Some points, one per row:
{15, -12, 19, 0, -7, 35, -38, -8}
{-8, 8, 24, 32, 23, -35, 24, -1}
{28, 1, 19, -4, -6, 35, -46, -11}
{10, 26, 19, 8, 14, 18, -26, -15}
{22, -2, 11, -7, -9, 49, -45, -11}
{11, -1, -11, -20, -14, 27, -17, 2}
{18, -15, 12, -2, -11, 36, -32, -3}
{18, 30, -13, -20, -2, 37, -22, 1}
{35, 25, -21, -28, -9, 42, -21, 11}
{-9, 20, 1, -20, 17, 24, -2, 5}
{3, -43, 7, 18, -18, -18, 4, 3}
{10, -15, 13, 1, -15, 32, -36, -15}
{-31, -73, -5, 22, -22, -70, 50, 16}
{-16, 44, -27, -6, 20, -53, 46, 7}
{1, 64, -17, -23, 34, 8, 23, 21}
{14, 13, 6, -16, 6, 46, -30, -5}
{25, 9, 12, -6, -4, 56, -45, -13}
{-28, -43, -50, -11, -19, -68, 93, 58}
{22, 12, 10, -5, -8, 51, -45, -11}
Here are 14 more points, each followed by its number:
{15, 6, 10, -11, 1, 47, -36, -3} 0
{9, -7, 7, -5, 1, 22, -8, 9} 1
{-127, -28, -25, 60, 62, -127, 127, 15} 2
{4, 2, -1, 5, -8, 3, -12, -14} 3
{23, 11, 5, -11, -6, 49, -38, -10} 4
{14, -13, 16, -4, -7, 39, -30, -2} 5
{-30, -63, -5, 15, -15, -57, 55, 21} 6
{24, -9, 9, -7, -11, 52, -38, -3} 7
{-45, 29, -18, 4, 27, -71, 61, 1} 8
{22, -3, 22, 5, 1, 28, -35, -9} 9
{-7, 34, -16, -6, 12, -17, 19, 0} 10
{-25, -26, -15, 25, -15, -78, 44, -9} 11
{30, -1, 13, -8, -11, 44, -47, -7} 12
{-22, -33, 32, 31, 6, -28, 4, -13} 13
Which of these numbered points is nearest to each point below by angle, seen from the average point of the first points? Its number follows each.
{-23, 8, -26, 3, 0, -53, 41, -1} > 8
{11, 10, 17, 5, 5, 30, -34, -18} > 9
{18, -18, 12, -4, -11, 27, -30, -1} > 5
{3, -18, 5, 18, -17, -5, -15, -17} > 3
{-3, -10, -3, 23, -14, -37, 11, -13} > 11
{-15, 5, -1, -14, 16, 3, 9, 3} > 8
{14, 52, -5, -20, 23, 21, -6, 9} > 10
{-4, -24, 5, -2, -3, 4, 1, 10} > 6
